[[ 57  24 -27   4  23 -38 -27 -49]
 [-31   0 -16 -48  -3 -23 -42  15]
 [-30   5 -21 -20 -17  26  26 -19]
 [ 23 -26  56 -30  33  39  11   8]
 [ -6  -4 -13  31  17  38  17 -11]
 [ 11 -24   9  49  -5 -14  53 -19]
 [ 20   8  34  -7   9  -2   2 -35]
 [ 11  -2 -24  31   9  10  12  15]]
->
[[-49  15 -19   8 -11 -19 -35  15]
 [-27 -42  26  11  17  53   2  12]
 [-38 -23  26  39  38 -14  -2  10]
 [ 23  -3 -17  33  17  -5   9   9]
 [  4 -48 -20 -30  31  49  -7  31]
 [-27 -16 -21  56 -13   9  34 -24]
 [ 24   0   5 -26  -4 -24   8  -2]
 [ 57 -31 -30  23  -6  11  20  11]]

[[  2   9   2   0  -9  -9 -24  -3  -2  -2]
 [ -2  -3  -1   0  -4   6  27   1  -1   3]
 [ -2  -4  -2   1 -11   9  48   1  -3   5]]
->
[[ -2   3   5]
 [ -2  -1  -3]
 [ -3   1   1]
 [-24  27  48]
 [ -9   6   9]
 [ -9  -4 -11]
 [  0   0   1]
 [  2  -1  -2]
 [  9  -3  -4]
 [  2  -2  -2]]

[[ 26 -57 -44]
 [-27 -15 -38]]
->
[[-44 -38]
 [-57 -15]
 [ 26 -27]]

[[-32 -31  -4   8 -41  30  11 -22  18 -17  22 -11  25]
 [  7   4 -18  15   3  14  16 -19   7 -14  -7 -13  11]
 [ -8 -11 -30  54 -18  12  52 -31   9 -27 -21 -28  15]
 [ 12   9 -14 -18  11  29 -13 -20  12 -10   8  -7  16]
 [ 24  18 -26  29  22  -2  27 -21   0 -16 -23 -16   1]
 [-22 -18  20  13 -22 -11  11  31  -7  17  -1   8  -5]]
->
[[ 25  11  15  16   1  -5]
 [-11 -13 -28  -7 -16   8]
 [ 22  -7 -21   8 -23  -1]
 [-17 -14 -27 -10 -16  17]
 [ 18   7   9  12   0  -7]
 [-22 -19 -31 -20 -21  31]
 [ 11  16  52 -13  27  11]
 [ 30  14  12  29  -2 -11]
 [-41   3 -18  11  22 -22]
 [  8  15  54 -18  29  13]
 [ -4 -18 -30 -14 -26  20]
 [-31   4 -11   9  18 -18]
 [-32   7  -8  12  24 -22]]

[[-16   3 -18  -6  10   1 -13 -15  27 -20]
 [-20 -21  -4  -6  35  23   8  25  32 -18]
 [ 28  24 -15  14  27 -36 -13   2  16 -10]
 [-13  18   8  16  16   2 -13  -2  20   6]
 [ 12 -26  -4  -1   3  30 -14   2 -27  -5]
 [ 18 -12 -11   0   2  -6 -29 -26 -13   2]
 [ 39  -7 -17   8  -6 -21 -11  -3   6 -20]
 [-30 -10   5   5  41  19  21  32  11   3]
 [ -3 -32   8 -14  -3  10  20  -1  -5   2]]
->
[[-20 -18 -10   6  -5   2 -20   3   2]
 [ 27  32  16  20 -27 -13   6  11  -5]
 [-15  25   2  -2   2 -26  -3  32  -1]
 [-13   8 -13 -13 -14 -29 -11  21  20]
 [  1  23 -36   2  30  -6 -21  19  10]
 [ 10  35  27  16   3   2  -6  41  -3]
 [ -6  -6  14  16  -1   0   8   5 -14]
 [-18  -4 -15   8  -4 -11 -17   5   8]
 [  3 -21  24  18 -26 -12  -7 -10 -32]
 [-16 -20  28 -13  12  18  39 -30  -3]]

[[  7   3 -14  28 -36 -32   1 -29  28  29 -38   9  29  42  17]
 [  6 -52  30 -25   2 -34   1  21 -40 -13   2  41  42  -6  36]
 [ 35 -28 -26  -2  13   5 -17   3  -7  54 -18  18 -28   0 -46]
 [-28  18  37  30 -25 -19  -6  23 -36  47  -7 -32 -24 -22  25]]
->
[[ 17  36 -46  25]
 [ 42  -6   0 -22]
 [ 29  42 -28 -24]
 [  9  41  18 -32]
 [-38   2 -18  -7]
 [ 29 -13  54  47]
 [ 28 -40  -7 -36]
 [-29  21   3  23]
 [  1   1 -17  -6]
 [-32 -34   5 -19]
 [-36   2  13 -25]
 [ 28 -25  -2  30]
 [-14  30 -26  37]
 [  3 -52 -28  18]
 [  7   6  35 -28]]
